Each row has a name. Each question is about the rows just above it. Places in a row count from 1.

Kufi: [126 123 118  99 179 186 120 140  89 140 188 123 125 119 189  93 207 203
 183 121  97 196 172 121  97 117]
gev: [157 142 122  96 171 189 136 123  81 123 181 121 140 130 193  96 206 195
 183 145 147 185 162 131  83 118]
Dure: [ 58  89 155 141 152 162 118 134 159 133 153 121 142 143 169 100 168 157
 159  95 159 145 147 120 169 154]
tok: [150 151 105 141 126 134 129  95 124  98 141 105 134 123 153 155 141 137
 138 140 121 143 125 124 169 106]
geduz: [105 123 139 114 149 152 124 148  96 181 150 137 129 132 146  97 157 153
 148 116 142 143 143 126 100 137]
Goru: [100 118  91 154 134 157 101 117 174 115 157 117 149 106 157 161 158 149
 153 105 114 154 128  93 157  88]
Where do [157 142 122  96 171 189 136 123  81 123 181 121 140 130 193  96 206 195
 183 145 147 185 162 131  83 118] appear?	gev
The row with [150 151 105 141 126 134 129  95 124  98 141 105 134 123 153 155 141 137
 138 140 121 143 125 124 169 106] is	tok
The row with [126 123 118  99 179 186 120 140  89 140 188 123 125 119 189  93 207 203
 183 121  97 196 172 121  97 117] is	Kufi
At which places does Kufi hold [97]?	21 25
At which places does Goru hold [157]?	6 11 15 25

tato: [ 33 115 202 103 202]
Duk: [ 33 166 183 116 202]
kuvav: [ 33 181 210 115  60]
Nat: [ 33 166 181 103 211]
Every place of [202] in tato:	3 5
Shared by Duk and kuvav:	[33]
Whose row is [ 33 115 202 103 202]?	tato

sur: [128 143 101 142 139 121 117 122 127 127 127 127 125 113 140 118 122 114
 125 127 145 155 147 129 121 133 125 124 127 134 140 133 139 121 124 129
 129 112 122 128 122 118 127 121 139 129 138 138 140 130 149 109 134]
Zel: [130 138 146 124 125 130 127 128 130 116 122 132 135 131 139 133 131 116
 129 123 132  94 138 132 143 135 124 125 130 129 127 121 120 126 136 129
 130 129 122 121 131 106 119 123 132 151 145 128 200 127 126 125 133]
Bemaz: [126 124 117 122 120 130 135 130 126 122 134 124 131 142 124 120 123 116
 122 131 139 160 123 129 126 115 127 132 125 121 130 128 124 127 128 115
 137 128 128 137 131 135 128 125 127 117 134 119 201 127 132 127 134]
kuri: [135 133 116 127 111 120 120 145 132 137 124 117 123 121 136 141 122 122
 123 138 130 121 141 118 107 131 136 132 134 129 140 127 131 126 135 126
 131 124 129 132 127 133 130 122 127 133 124 129 109 125 140 134 133]
Kav: [135 133 125 135 126 127 133 132 124 120 130 125 122 120 129 124 119 123
 126 139 113 149 130 120 124 133 128 131 122 135 133 135 138 119 135 149
 123 132 137 112 124 120 123 127 138 145 141 128 103 126 137 150 124]
sopub: [124 121 115 125 117 142 117 128 130 134 123 126 123 124 132 135 136 132
 132 127 117 117 126 142 134 127 128 125 119 137 132 131 127 127 128 132
 128 127 120 140 118 126 136 115 124 121 127 117  88 137 139 123 120]
bakek: [133 130 127 136 136 124 139 134 135 130 113 150 118 132 135 121 133 125
 127 126 128 148 124 125 131 125 121 127 126 129 128 132 133 126 131 142
 116 132 137 121 126 152 138 134 132 133 132 131 146 120 129 139 122]
Moz: [128 131 125 135 125 133 135 123 129 133 128 138 125 137  98 134 123 140
 129 133 143 139 131 125 133 122 133 128 133 125 125 134 129 129 132 133
 118 131 138 129 127 149 115 130 137 146 119 119  61 127 123 119 128]
Where do [128 143 101 142 139 121 117 122 127 127 127 127 125 113 140 118 122 114
 125 127 145 155 147 129 121 133 125 124 127 134 140 133 139 121 124 129
 129 112 122 128 122 118 127 121 139 129 138 138 140 130 149 109 134] appear?	sur
Places of [128] in row Moz:	1 11 28 53
Whose row is [135 133 125 135 126 127 133 132 124 120 130 125 122 120 129 124 119 123
 126 139 113 149 130 120 124 133 128 131 122 135 133 135 138 119 135 149
 123 132 137 112 124 120 123 127 138 145 141 128 103 126 137 150 124]?	Kav

Pego: [ 95 150 154 147 140 127 143  62 130 195 150 129 115  56  97 138 142 128
 132 158 130 170 153 128 142  65 122 101 144]
zona: [134 133 134 113 133 159 133 154 117  65 115 121 128 152 133 125 119 116
 122 135 123 131 118 118 118 145 118 127 135]
tup: [134 133 142 113 119  87 129 154 117  65 115 121 129 152 131 125 133 116
 122 135 123 143 118 110 149 145 118 170 135]
rala: [107 122 122 135 139  87 126 125 109 155 132 129 137 124 159 129 133 156
 134 134 129 120 129 161 107 111 161 170 121]
At which places does zona hold [133]?	2 5 7 15
Which row holds [134 133 142 113 119  87 129 154 117  65 115 121 129 152 131 125 133 116
 122 135 123 143 118 110 149 145 118 170 135]?	tup
Whose row is [107 122 122 135 139  87 126 125 109 155 132 129 137 124 159 129 133 156
 134 134 129 120 129 161 107 111 161 170 121]?	rala

nagim: [155 130  31 128]
Rim: [79 90 89 90]
Basev: [136 137 111 135]
lupep: [127 111 137 128]
Which value is in both lupep and nagim?	[128]
Shared by nagim and lupep:	[128]
Places of [89] in row Rim:	3
Where do [79 90 89 90] appear?	Rim
The row with [136 137 111 135] is	Basev
Whose row is [127 111 137 128]?	lupep

zilod: [130 121 140 131 113 145 143 129 120 122 133 141 126 154 123 133 126 121
 134 121 140 134 127 130 128]
Ged: [ 98 106  98 128 116 105 102 123  98 116 105  89 128 176 128 158 156 128
 138 128  88 169  89  93  72]
Fetaz: [104 133 154 106 162 125  85 135 126 149 124 149 113 101 130 103 130  94
 142 121 126 148 162 125 139]
zubo: [124 130 140 158 113 145 113  98 133 108 157 149 131 175 128 116 137 131
 146 109 107 147 150  97 140]
Zup: [129 142 126 132 115 146 186 143 125 135  86 121 116 131 136 131 136 123
 145 119 131 126 128 122 116]
Moke: [127 130  94 128 115 131 173 139 136  99 126 128 126 154 121 164 123 166
  94 130 141 115 104 134 126]
Pezas: [125 103  98 102 172 106 134 105 119 130 157 126 121 175 117 158  78 149
  68 100  94 100 169  88  89]
mufid: [138 145  95 117 113 156  93  93  93 128 128 156 133  89 156  93 102 128
 130 141 128  94 156 128 174]
Bomis: [165 133 131 149  55 117 225 145 150 100  64  69 154 117 118 120 125 140
 150 171 117 123  88 104  76]
dake: [129 141 118 117 111 137 174 141 111 135 106 111 125 149 130 132 154 140
 132 136 128 124 101 114 111]
Whose row is [130 121 140 131 113 145 143 129 120 122 133 141 126 154 123 133 126 121
 134 121 140 134 127 130 128]?	zilod
Every place of [128] in mufid:	10 11 18 21 24
Which value is in both Ged and Fetaz?	[106]
Every place of [149] in Fetaz:	10 12
Every place of [98] in Ged:	1 3 9
Places of [111] in row dake:	5 9 12 25

miza: [137 109 213 159  78 112]
fibi: [137 137 138 135 137 135]
Duten: [126 174 181 125 138 150]
zafoz: [ 94  99  94 156  40  94]
Fodud: [132 127 163 138 119 125]
Which value is in both fibi and miza?	[137]
Whose row is [132 127 163 138 119 125]?	Fodud
Every place of [137] in fibi:	1 2 5
The one value in Fodud and fibi:	[138]
[137 137 138 135 137 135] is in which row?	fibi
Places of [94] in row zafoz:	1 3 6
Places of [119] in row Fodud:	5

Fegod: [132 146 111 207 145  59 110  87  96 146 113  67 135 140 112 133 168 108
 155 121 104]
nol: [122 148 120 123 117 129 122 112 148 135 107 146 129 135 139 130 128 148
 108 135 122]
Kisak: [122 125 120 123 117 129 122 112 156 122 107 146 147 123 139 130 128 128
 115 135 116]
[122 125 120 123 117 129 122 112 156 122 107 146 147 123 139 130 128 128
 115 135 116] is in which row?	Kisak
Places of [148] in row nol:	2 9 18

Pap: [ 52 128 170 114 187 128 186 156 186 111 116 210  96 200]
Pime: [127 170 170 200 193 169 157 156 186 115 128  59 127  96]
dafe: [ 52 128 170 114 193 114 115 156 186 115 130 104 115 109]
[127 170 170 200 193 169 157 156 186 115 128  59 127  96] is in which row?	Pime
Where do [ 52 128 170 114 193 114 115 156 186 115 130 104 115 109] appear?	dafe
Which row holds [ 52 128 170 114 187 128 186 156 186 111 116 210  96 200]?	Pap
At which places does dafe hold [115]?	7 10 13
Every place of [170] in Pime:	2 3

razi: [117 123 206 142 132 146]
gimob: [131 115 147 131 146 146]
Todev: [143 124  89 144 130 144]
gufif: [139 130 106 115 164 139]
kevo: [131 124 124 144 124 144]
Which value is in both kevo and gimob?	[131]
Shared by gufif and gimob:	[115]
Every place of [144] in kevo:	4 6
Every place of [124] in kevo:	2 3 5
Places of [124] in row Todev:	2
The row with [131 124 124 144 124 144] is	kevo
Places of [146] in row gimob:	5 6

zusuz: [128 117 127 131 128 117]
pelus: [126 137 134 131 129 132]
Duz: [129 103 121 139 103 139]
kan: [120 121 110 108 125 138]
Tavek: [136 119 124 126 127 137]
pepo: [130 144 137 126 132 136]
rulid: [124 148 150 152 129 120]
ziba: [128 137 140 230 136 115]
kob: [125 138 136 110 152 110]
peb: [128 186 136 104 137 171]
zulib: [125 145 141 128 126 135]
The one value in kob and peb:	[136]
Shared by rulid and kan:	[120]
Every place of [126] in pepo:	4
Which value is in both kob and rulid?	[152]
At which places does Duz hold [139]?	4 6
The one value in Duz and kan:	[121]

sufo: [105 132 179 132  56 137 213]
Mivur: [163 160  89  90 121  90 163]
git: [101  97 136 171 121 177 106]
Places of [105] in row sufo:	1
The one value in git and Mivur:	[121]
At which places does Mivur hold [89]?	3
Places of [136] in row git:	3

diba: [151 159 153 150  79 146 134]
Per: [143  93 165 136  77 139  88]
dazeg: [123 111 125 113 131 134 157]
gikeb: [ 97  99  94 148 157 113 203]
fiz: [132 160 135 128  90 134  94]
vab: [143  93 165 131 149 149 149]
Which value is in both dazeg and diba?	[134]
Places of [149] in row vab:	5 6 7

nam: [ 41 118 118 119  41]
mufes: [ 30 179 224 231  61]
sobeb: [ 60 127 126  60 180]
defi: [187 211  76 126  62]
Magan: [130  41  76 179 100]
zariz: [182 148 197 126  40]
Which value is in both nam and Magan?	[41]
At which places does nam hold [118]?	2 3
Every place of [60] in sobeb:	1 4
The one value in Magan and mufes:	[179]
The one value in zariz and defi:	[126]
Shared by Magan and defi:	[76]
Whose row is [ 41 118 118 119  41]?	nam

bulil: [122  59 165  58  58  30 144]
tov: [115 134  95 165 165  95 110]
Guf: [166 126 139 147 146 192 164]
kesi: [ 99 105 140 187 117 138 126]
Nobi: [108 159 159 159 160 165 117]
pib: [135 113 149 166 109  87 137]
The one value in bulil and Nobi:	[165]
Places of [165] in row bulil:	3
Which value is in both tov and Nobi?	[165]
Which value is in both kesi and Guf?	[126]
Places of [159] in row Nobi:	2 3 4
Which value is in both Nobi and tov?	[165]
At which places does tov hold [165]?	4 5

Zito: [139  61 132 132 132 129 115  59  90 137 143 121 132 144 131 160 132 126
  86  77 114  86]
Makap: [131 105 119 154 130 120 119 105  93 130 143 104 136 132 136 135 132 104
 135 116  98  78]
lep: [135 108 126 131 129 126 125 105 118 131 131 121 127 143 124 133 133 120
 142 105 121 114]
Nulo: [140  55 120 221 146 121 111  50  72 137 174 106 156 149 151 152 148 107
 136  57  96  56]
Norot: [127 147 138  93 120 154 138 149 158 126  99 140 107 123 107 134 123 143
 126 147 148 165]
Mizin: [129 142 135 153 125 134 134 124 145 128 130 138 130 128 124 131 127 140
 123 114 142 146]
At which places does Zito hold [132]?	3 4 5 13 17
Every place of [142] in Mizin:	2 21
Whose row is [140  55 120 221 146 121 111  50  72 137 174 106 156 149 151 152 148 107
 136  57  96  56]?	Nulo

